(in the rows, 128 means zero)
Named moves come first, each a turn or a mirror and shown by rows before and after it. Which of them, in which order, take the first row of each pair that follows to the second? Write the first one first, as in the answered first pair.
rasil (before => after):
[ 91 129 130 158 147 166 120 127 107 168 147 144 147 142 128 153 161 132
 114 107 123 139 140 156  93 130 168 187 105 149 121 145 104 125 142  94
 134] => [ 88 118 125 150 125 155 115 125 126 166 143 139 180 168 148 144 146 133
 122 122 124 155 147 160 115 162 126 180 124 174 114 138 102 133 124 113
 121]
[133 135 120 159 155 133 143 139 117 164 138  80 127 106 124 110 133 138
 107 127 128  95 103 123 124  94 134 103 123 129 146 104 121 122 170 115
 110] => [128 125 116 152 132 122 132 138 134 161 134  75 164 130 141 101 120 135
 113 144 127 112 109 133 149 125  93  98 138 150 136  98 123 130 154 133
 100]
[127 156 130 130  96 131 128 120 138 148 114 118 131 115 129 114 102 133
 135 153 125 162 121 121 140 142 107  92 134 138 137 107 117 142 131 144
  99] => [131 167 137 136 120 140 136 121 121 150 120 125  97  92 113 125 116 133
 129 136 121 142 112 116 117 108 147 100 116 113 144 112 118 130 146 125
 106]
tomed (before => after):
[136 123 120 132 129 117 123 129 146 163 132 107 111 139 137 125 124 141
 135 122 140 128 131 140 118 124 124 103 102 132 116  90 136 137 145 129
 112] => [136 113 121 127 139 102 122 126 146 146 130 112 121 156 152 131 132 131
 142 115 134 136 136 153 117 131 107 119 111 130 110 105 134 145 121 108
 115]
[127  94  76 161 107 100  97 136 160 140 123  85 104 146 150 104 130 135
 126 146 136 125  84 100 116  89  60  95 156 168 126  90 130 140 151 167
  72] => [127  80  78 155 122  81  99 132 161 119 120  94 118 168 168 112 140 124
 137 131 132 135  86 115 112  92  39 112 169 160 114 111 123 150 121 138
  78]
[144 118 147 103  93  97 135 133 131 128 125 138 170 158 154  81 124 118
 151 120 126 152 134 112 124 165  95 122 117 139 132 132 111 135 123 149
 117] => [138 128 143 108  79 114 134 134 133 148 127 128 161 138 136  76 119 124
 142 133 132 145 131  99 129 160 112 105 105 144 138 115 115 129 147 169
 113]
[123 107  91 127 113 123 121 151 120 148 137 116 155 119 127 157 113 123
  73 142 139 100 148 136 121 121 123 109 112 114 156 170 153 101 128 139
 144] => [121 100  95 121 121 110 127 152 121 135 134 120 161 131 139 161 119 116
  77 132 132 108 151 143 120 123 113 117 120 110 148 181 152 105 110 125
 145]
Kegos (before => after):
[138 119  93 175 183 122 138 117  94 139 106 130 123 129 118 169 185 123
  90  80 165 139 154 181 126  81 201 140 109  91 145 146 109 121  92  74
 138] => [128 136  93 152 103  98 163  62  81 103  98 139 196 146 149 118 153 109
 101 112 146 158 131 122 167 147 113 119 180 140 156 171  76 140  67  78
 118]
[160 142 110 164 137 115 121  97 119 133 143 126 141 131 167 107 129 125
  69 134 105 121 116  92 124 133 119  93 147 149 148 160 121 121 132 114
  83] => [165 162 141 139 128 116 130 116 145 141 108 144 111 143 131  95 109 137
 106 128 114 167 116 102 141 158 133 101 122 115 119 133 117 139 165 144
  63]
[139 109 143 136 145 125 156 114 141 178 126  81 112 144 135 126 139 136
 135 131 116 160  90 122 147 112 116  90 105 134 127 103 126 143 173 157
 103] => [139  97 129 149 158 126 150 114 130 180 143  73 120 134 150 138 154 133
 119 128 113 134  92 123 133  94 119  88 111 144 139 112 130 131 159 139
 115]

(2 to 4 moves a pair)
[125 120 115 125 178 155 103 169 144 150 131 148 110 128  98 164 152 147
 128 118 147 127 147 180 127 107 190 152  83 103  98 119 132 117 143 148
 146] => [120 117 100 138 161 131 119 117  92 104 162 148 159 116 149 156 174 124
 102 120 115  87 125 136 113 102 146 152 144 143 132 180 111 113  95  85
 166] : tomed Kegos rasil
[128 150 139  96 110 150 131 128 130 153 103 151  80 103  85 130 109 134
 142 123 136 120 131  95 151 141 160 119 104 115 116  94 149 113 168 176
 121] => [135 148 153  92 130 119 151  97  90  96 111 180  91 108 108 138 134 109
 146  91 109 117 118  90 127 130 142 152 131  92 117 155 132 114 126 104
 137] : Kegos tomed Kegos rasil
[125  96 103 147 167 111 100 153 136 120 148 106 131 146 169 164 156 122
 112 108 136 117 144 166  96  96 110 130 136 138 131 147 138 115  91  99
 142] => [126 144 137 124 116 147 123 162 162 161 107 115  87 120  94 123 108 147
 136 123 149 153 129 134 129 129 150 102 103 115 124  92 136 126 177 178
 109] : tomed Kegos Kegos rasil
[126 145 143 138 111 132 146 115 127 125 119 126 135 132 126 117 116 136
 129 145 128 133 123 115 133 126 119 119 134 127 136 124 123 131 138 138
 114] => [126 133 130 145 121 132 135 118 123 125 136 116 146 131 139 125 127 134
 117 149 128 116 127 123 124 113 119 117 136 142 145 131 127 125 126 125
 120] : Kegos Kegos rasil
[132 130 141 135 130 110 144 101  95 107 139 119 123 111 136 134 144 120
 129 109 108 112 103 113 103 100 135 135 133 120 131 166 114 134 123  84
 133] => [129 122 131 139 136 109 135 104 100 109 147 111 131 118 144 136 146 119
 122 114 112 106 108 117 104  98 129 133 134 128 132 167 119 130 115  83
 137] : Kegos rasil Kegos Kegos
[150 147 136 129 101 119 148  87 116 131  98 131 127 117 103  89 112 145
 167  84 118 119  69  57 149 148  98 132 138 117 141 109  87 135 153 105
  67] => [157  90 121 140 190 111 103 141 155 140 103 122 116 168 128 143 140 141
 172  59 142 130 112 155 132 123 109 168 104  93 109  95 117 136 107  91
  78] : Kegos tomed rasil Kegos
[145 134 159 152 158 120 130 137 143 132 117  68 108 167 154 126 148 114
 161  80 107 154 120 171 109 130 115 157 130 142  92 133 139 144 108  77
 122] => [143 151 168 149 141 123 146 118 119 118 120  78 105 145 149 114 151 107
 160  75  94 144 105 142 102 125 116 156 142 140 106 151 125 142 116  61
 124] : Kegos rasil Kegos rasil
[138 114 142  89 114  88 128 120 123 111 102 143 162 175 134 126 122 125
 140 139 122 170 144 112 129 129 100 148 128 140 115 128 122 147 105 132
 114] => [135 125 131  93  94 110 123 123 129 139 101 128 156 156 119 112 111 135
 130 158 129 165 141  93 135 131 111 124 121 151 126 106 127 141 134 166
 108] : rasil tomed rasil tomed
[134 144 147 127 129 156 122 131 133 149 115 108  91 116  81 106 142 147
 157 103 126 131 124 145 147 125 158 127 117 109 125  96 120 106 143 149
 109] => [125 139 121 139 100 152 128 100 110 139 143  95 137 105 115  94 143 137
 128 126 112  96 115 109 148 126 124 106 157 161 155 118 110  93 120 135
 118] : tomed Kegos tomed Kegos
[152 132 133 111 148  91 152 121 131 106 123 164 127 125 124 122 136 133
 134 106 118 135 120 125 124 115 147 157 130  96 129 145 110 140 128 116
 120] => [143 149 125 112 110 102 156 105 127 122 128 149 137 106 116 102 123 137
 122 132 116 122 111  92 134 126 139 133 142 119 147 138 108 134 147 139
 114] : tomed Kegos Kegos
[142 121 150 158 169 127 123 126 131 126 117 160 121 192 110 152 105  93
 172  87 142 179 149 174 122 126 121 172 150  96 101 133 144 141  87  79
 174] => [147 126 159 154 168 133 129 123 128 122 115 163 115 190 101 150 104  93
 174  88 139 180 145 169 119 127 127 170 147  89  99 134 138 141  94  81
 173] : Kegos rasil Kegos Kegos
[102 155 151 137 112 151 142 156 173 136  84 126  73 124  52 106 127 128
 124  87 115 116 105 132 141  93 168 142  82  88 136 106 162 118 168 145
 118] => [109 142 163 131 138 129 146 154 159  95  86 144  75 146  74 119 148 113
 138  61 104 124 105 156 129  90 153 173  94  69 123 137 158 126 131  98
 127] : rasil tomed rasil tomed
[112 133 111 110  73 113 120 105 135 141 148 119 188 122 123 100 120 138
  94 133 121 101 113 100 149 166 111 119 151 151 145 143 159 126 114 147
 125] => [120 109 101 128 147 125 101 139 139 156 165 111 146 117 120 148 156 138
  80 104 135  78 132 148 115 112 165 145 112 117 140 140 181 107 110 121
 145] : tomed Kegos Kegos
[128  97  90  90 130 120  88 159 166  99 131 140 195 163 161 118 122 117
 142 138 191 143 147 141 181 162  69 125 149 159 102 130 140 104  76 175
 135] => [140  97 107  90 179 106 102 160 138  64 136 163 166 163 161 143 158 103
 151  94 179 134 140 161 145 124 100 166 142 116  96 170 135 103  57 108
 156] : tomed rasil tomed rasil
[131 103 114 148 162 110 117 136 137 104 121 105 117 118 153 160 147 153
 155 104 113 142 140 152 126 111 107 161 107 115 119 125 121 143 117 113
 114] => [122 114 102 149 110 119 120 125 147 121 119  87 147 110 153 131 119 159
 144 139 117 138 133 121 150 139  82 130 123 156 133 109 116 138 133 153
 100] : Kegos rasil tomed rasil
[177 148 128 147 168 164 143 144  85 141 146 120  93 123 132 163 130 114
 110 135 128 113 166 102 135  88 132 126  79 114 145 128 210 128 170 161
 144] => [176 139 122 146 169 164 133 153  99 148 139 118  97 140 135 167 123 116
 112 141 134 123 176 118 142  95 124 126  77 119 138 115 216 130 163 174
 139] : rasil Kegos rasil
[131 120 125 103  51 134 125 133 150 108 116 120 147 137 114 108 111 106
 110 167 157 149 123 136 163 184 105  97 132 142 119 137 117 124 144 186
 127] => [138 147 144 104  53 145 152 112 112  94 121 134 117  93  88 104 123 104
 107 148 140 129  99  98 138 152 148 104 126 114 138 161 104 113 166 155
 137] : rasil Kegos Kegos
[150 141 107 123 132 130 152 106 101  88 124 158 129 104 153 112 145 124
  99 154 101  99 128 111 125 135 112 161 161 115 147 188 151 138 128 111
 152] => [154 138 131 101 141 126 145 132 141  93  92 173 114 142 142 119 124 128
 136 143 116 148 144 155 144 164 110 177 138  88 108 161 158 157 130 139
 138] : tomed rasil Kegos tomed
[151 160 144 114  93 121 154 112 102 104 110 140 123 103  95 107 118 144
 135 132 112 129 115 105 123 138 124 127 132 112 124 156 106 121 120 131
 129] => [153 126 134 118 151 119 122 157 136 116 105 135 111 139 104 145 129 149
 139 117 131 141 149 174 119 124 134 148 102  99 100 138 129 122  97 138
 135] : Kegos tomed rasil Kegos
[152 139 128 133 104 110 136  95 119 144 126 135 132  97  96 111 131 128
 146 132 117 112  97 125 114 107 134 116 131 119 134 124 106 141 147 129
 154] => [153 125 124 136 125 115 118 119 148 163 121 126 121 114  92 125 129 135
 150 133 134 126 116 158 119 104 142 122 111 109 114 102 118 144 145 150
 150] : Kegos rasil Kegos
